Here are some points:
ndarray[-0.8 -0.3 -0.2 -1.3 -1.6 -0.4  1.5  1.1 -0.9 -0.2  0.4 -0.2 -0.4  1.3  0.9 -0.5  0.2 -1.5 -0.9 -0.2  4.1 -0.8 -0.9 -1.6]
ndarray[-0.6 -0.4  0.2  0.6  0.5  0.5  1.2 -0.8  1.6 -0.5 -0.6 -0.8 -0.1 -0.2  0.0  0.8 -2.0  0.8 -0.1  0.2  0.3  0.3 -0.9  1.8]
ndarray[ 0.5 -0.1  1.3 -0.5  0.3  0.1  0.2  0.5  0.8 -0.1  0.1  0.7  0.4 -0.5  1.1  0.0  0.7 -0.2  2.4  0.7 -2.3  1.4  0.0 -0.4]
ndarray[-1.2 -1.1 -2.4 -0.4  9.2  0.6 -1.4 -0.3 -3.6 -1.8 -1.7 -1.7 -1.9 -2.0 -1.6 -1.5 -0.3  4.2 -2.3  0.0 -5.1 -2.5 -1.1 -2.5]
ndarray[-0.5  1.4  0.8 -0.1  0.2  0.3  1.0  0.7  0.0 -0.5  0.1  0.5 -0.1  0.0  0.3 -0.2  0.4 -0.6  1.0  0.3 -0.9  2.3 -0.1  0.4]
ndarray[-1.1 -0.3 -0.3  0.9  0.0  0.5  1.1 -0.9  0.6  0.0 -0.2 -0.1 -0.1 -0.5  1.2 -0.1 -1.0 -0.9 -1.1 -0.4  0.7  0.0 -0.3  3.3]
ndarray[ 1.5  0.0 -1.6  1.4 -1.1 -1.8  0.0 -2.0 -1.4 -0.1  0.6 -2.1  0.1 -0.8 -1.2 -1.8 -1.4 -0.2  3.6 -0.4  2.5  0.9  0.8  0.3]
ndarray[-0.8  0.9 -0.8  0.1 -0.6 -0.2  2.2  2.9 -2.8 -0.3  3.0 -1.2 -0.6  0.5 -0.7  0.7  1.5  0.6 -1.4  1.1  0.9 -1.8 -1.0 -2.3]
ndarray[-0.6 -0.3 -1.0 -1.1 -0.7 -0.7  0.6  0.7  2.9 -0.5 -0.3 -2.1  0.2  0.3 -1.0 -1.7 -0.7 -1.8  3.1 -1.0  1.0  3.7 -0.5 -1.6]
ndarray[ 1.3 -0.8  1.0 -0.7 -0.4  2.0 -0.8 -0.3 -2.1 -0.9  0.7  0.1  1.2  0.1  2.2  0.0  2.8  0.9 -0.4 -0.8  0.3 -0.8 -0.4 -1.6]
ndarray[-0.1 -0.7 -0.8  0.0 -0.5 -0.1  0.5 -0.5  1.4  0.0  0.2 -0.9 -0.2  0.9  1.4  0.0 -0.6  0.0  0.3 -0.4  1.2 -0.8 -0.7  2.8]
ndarray[-1.7 -0.8  0.9 -2.0 -1.7 -1.9 -2.0 -1.9  0.3 -2.0 -2.1 -2.6 -1.2  0.6 -0.2 -2.0 -2.1 -2.6 -0.8 -1.2  7.3 -1.0 -1.5 -2.0]
16 more points follow, each with its number after it:
ndarray[ 0.3  2.1  0.3  0.3 -0.1  0.0  0.3  1.0 -1.2  1.4 -0.1  0.5  0.1 -0.2 -0.4  0.5  0.8  0.0 -0.1  1.7 -1.9  2.9  1.2  1.1] 0
ndarray[ 1.2  0.3 -0.7  0.0 -0.5  1.0  0.5 -0.3 -0.2  0.1  0.0 -0.2  0.5  0.6  0.9 -0.4  0.1  0.6 -0.8  0.0  1.6 -1.6 -0.2 -0.1] 1
ndarray[ 2.8  5.9 -1.3  0.9 -0.8 -1.7 -1.9 -1.0 -1.7  1.6  1.0 -3.1  1.3  1.5 -1.0  1.4  0.5 -1.6 -1.9  1.3 -2.6 -0.1  0.9 -0.3] 2
ndarray[ 0.2 -0.8 -0.3  0.6  0.7  0.4  0.7 -1.2 -1.3  1.1 -0.6 -0.5 -0.4 -0.1 -1.1  0.5 -1.8  0.9 -2.1  0.5  4.5 -1.9  1.3 -0.8] 3
ndarray[-0.8 -1.0 -1.2 -0.2  0.4 -0.2  0.4 -0.4  0.6 -0.6  0.0  0.1 -0.7  0.8  1.1 -0.1 -1.2 -0.5 -0.6 -0.3  0.6 -1.6 -0.8  4.0] 4
ndarray[-0.8  0.3 -0.5  0.4 -0.7 -0.7  0.3  0.8  0.4 -0.4  0.6  1.1  0.0  0.5  1.4  0.2  0.9 -0.9  0.2  0.5 -0.1  1.0 -0.6  0.9] 5
ndarray[-1.5 -1.3  0.8 -0.4 -1.4  1.2 -1.9 -0.2  6.9 -0.4  0.1 -3.6 -1.5  0.2 -1.4 -1.1 -0.2 -1.7 -0.8 -1.2 -1.5  1.8  0.2 -2.4] 6
ndarray[ 0.2  0.6  0.7  0.6 -0.5 -0.1  0.2  1.1  0.0  0.5 -0.2  1.5 -0.1 -0.4 -0.2 -0.4  1.0  0.1  0.8  0.7 -2.0  1.5  0.0  0.9] 7
ndarray[ 0.0 -0.3 -0.5  0.3  0.3  0.4 -0.5 -1.3 -2.8  3.9 -0.9 -1.2  0.6  0.2 -1.3  0.9 -1.2  1.3 -2.5  1.4  4.2 -1.2  0.6 -2.2] 8
ndarray[ 0.3  0.8 -0.1  0.2  0.0  0.7 -0.3  0.8 -0.6  0.8 -0.7  1.6 -0.3 -0.3 -0.3  0.2  0.7  0.9  0.4  0.8 -2.1  2.3  0.8  1.1] 9
ndarray[ 1.0 -0.3  1.0  0.1  0.3  0.8 -0.6 -0.8 -0.2 -0.1 -0.4  2.5  0.5  0.7  0.3 -0.1 -0.1  0.1  0.9 -0.5  0.5 -1.6  1.3 -1.2] 10
ndarray[ 0.1 -0.7  0.0  0.3  0.6  0.6  0.1 -0.5  2.1 -0.3 -0.2 -0.3  0.5  0.4  0.1 -0.1 -1.0  0.7  0.8 -0.5  1.2 -0.9  0.1  0.7] 11
ndarray[-0.1 -1.1 -0.4  1.7  2.6  0.7  0.2 -1.0  0.9  0.1 -0.6 -0.8  0.2 -1.3 -0.5  0.3 -1.5  2.7 -0.2  0.5 -1.6 -0.5  0.3  2.0] 12
ndarray[-1.4 -1.3 -1.8 -0.1 -0.6 -1.1  0.0 -0.8  2.1 -0.9 -0.3 -1.4 -0.8  0.1  0.6 -1.3 -1.8 -1.0 -0.5  0.0 -0.1 -1.4 -0.9  6.0] 13
ndarray[-0.6 -0.6 -0.1 -1.4 -1.7 -1.0 -1.3  2.2 -3.4 -0.4 -2.9  8.4 -0.7 -0.8 -1.1 -0.6  1.3 -2.3 -2.7 -1.5 -3.2 -1.5  1.0 -1.5] 14
ndarray[-0.9  1.7 -1.5 -0.5 -1.5 -1.5 -0.2  2.1 -1.2 -1.0  4.4 -1.4 -1.3  0.2  0.0 -0.4  3.3 -0.7 -0.4  2.8 -3.9  1.1 -0.5 -1.3] 15
Which two of these numbered points are nearest to each point below by angle, seen from the average point of the first points? Their numbers follow each, nearest first.
ndarray[ 0.0 -0.7 -0.1 -0.9  0.6  0.3  0.2 -0.4  1.9 -0.3 -0.1 -0.1  0.1  0.3  0.3  0.4 -0.2  0.8  0.2 -0.5  1.6 -0.5  0.9  0.6] > 11 10
ndarray[-0.1 -0.6  0.4  0.5  1.0  0.8  0.4 -1.2  2.1 -1.1 -0.2 -0.2  0.4 -0.2  0.4 -0.1 -0.6  0.8  0.4 -0.4  0.9 -0.7  0.2  1.0] > 11 12
ndarray[-1.0  1.1 -0.2  0.8 -0.7 -0.7  0.5  1.6 -0.7  0.1  0.8  1.1  0.1  0.1  1.0  0.3  0.8 -1.0  0.2  0.0 -0.4  1.2 -0.7  1.2] > 5 7
ndarray[-1.1 -0.8 -0.2 -0.8  0.3 -0.3 -2.6 -0.6 -1.4 -1.0 -1.8  8.7 -1.0  0.4 -1.2 -0.5 -0.9 -1.5 -0.8 -0.9 -3.6 -1.9 -0.5 -1.4] > 14 10
ndarray[ 0.0 -1.3 -0.7  1.1  4.8  0.6 -0.1 -1.0 -0.2 -0.2 -0.8 -0.9  0.0 -1.2 -0.5 -0.4 -1.7  3.7 -0.6  1.3 -3.6 -1.2  0.0  0.2] > 12 9
ndarray[-0.6 -1.5  1.1 -0.5 -0.5  2.4 -0.6 -0.4  4.0  0.1  0.2 -2.3 -0.1  0.2 -1.0 -0.5  0.6 -0.5 -0.8 -1.1  1.3 -0.6  0.1 -2.1] > 6 11
ndarray[ 0.9  0.9 -0.6  0.2 -0.5 -0.7 -0.1  0.1 -2.0  2.6 -0.9 -0.8  0.3  0.2 -1.2  1.4 -0.7  0.2 -3.4  0.1  3.6 -0.9  1.0 -1.8] > 8 3
ndarray[ 0.8  0.0 -0.7 -1.1  0.8 -1.5 -0.8  0.6  0.0 -0.9 -1.3  3.6  0.5  0.7  0.3 -0.6 -0.5 -1.4  2.0 -0.2 -1.4  1.9 -0.3 -0.1] > 14 7
ndarray[-0.1 -0.9  0.6  0.6  1.1 -0.4  0.8 -1.5  2.2 -0.5 -0.2 -0.3  0.3 -0.5  0.5 -0.2 -1.8  0.6  0.7  0.0  0.9 -0.4  0.0  1.1] > 11 12
ndarray[-1.8 -1.9 -1.6 -1.3 -2.0 -1.1  2.7  6.1 -2.2 -1.8 -0.7  1.3 -1.4 -1.5  1.5 -1.8  3.2 -2.1  0.2 -0.5 -3.5  1.0 -1.5 -1.9] > 14 15
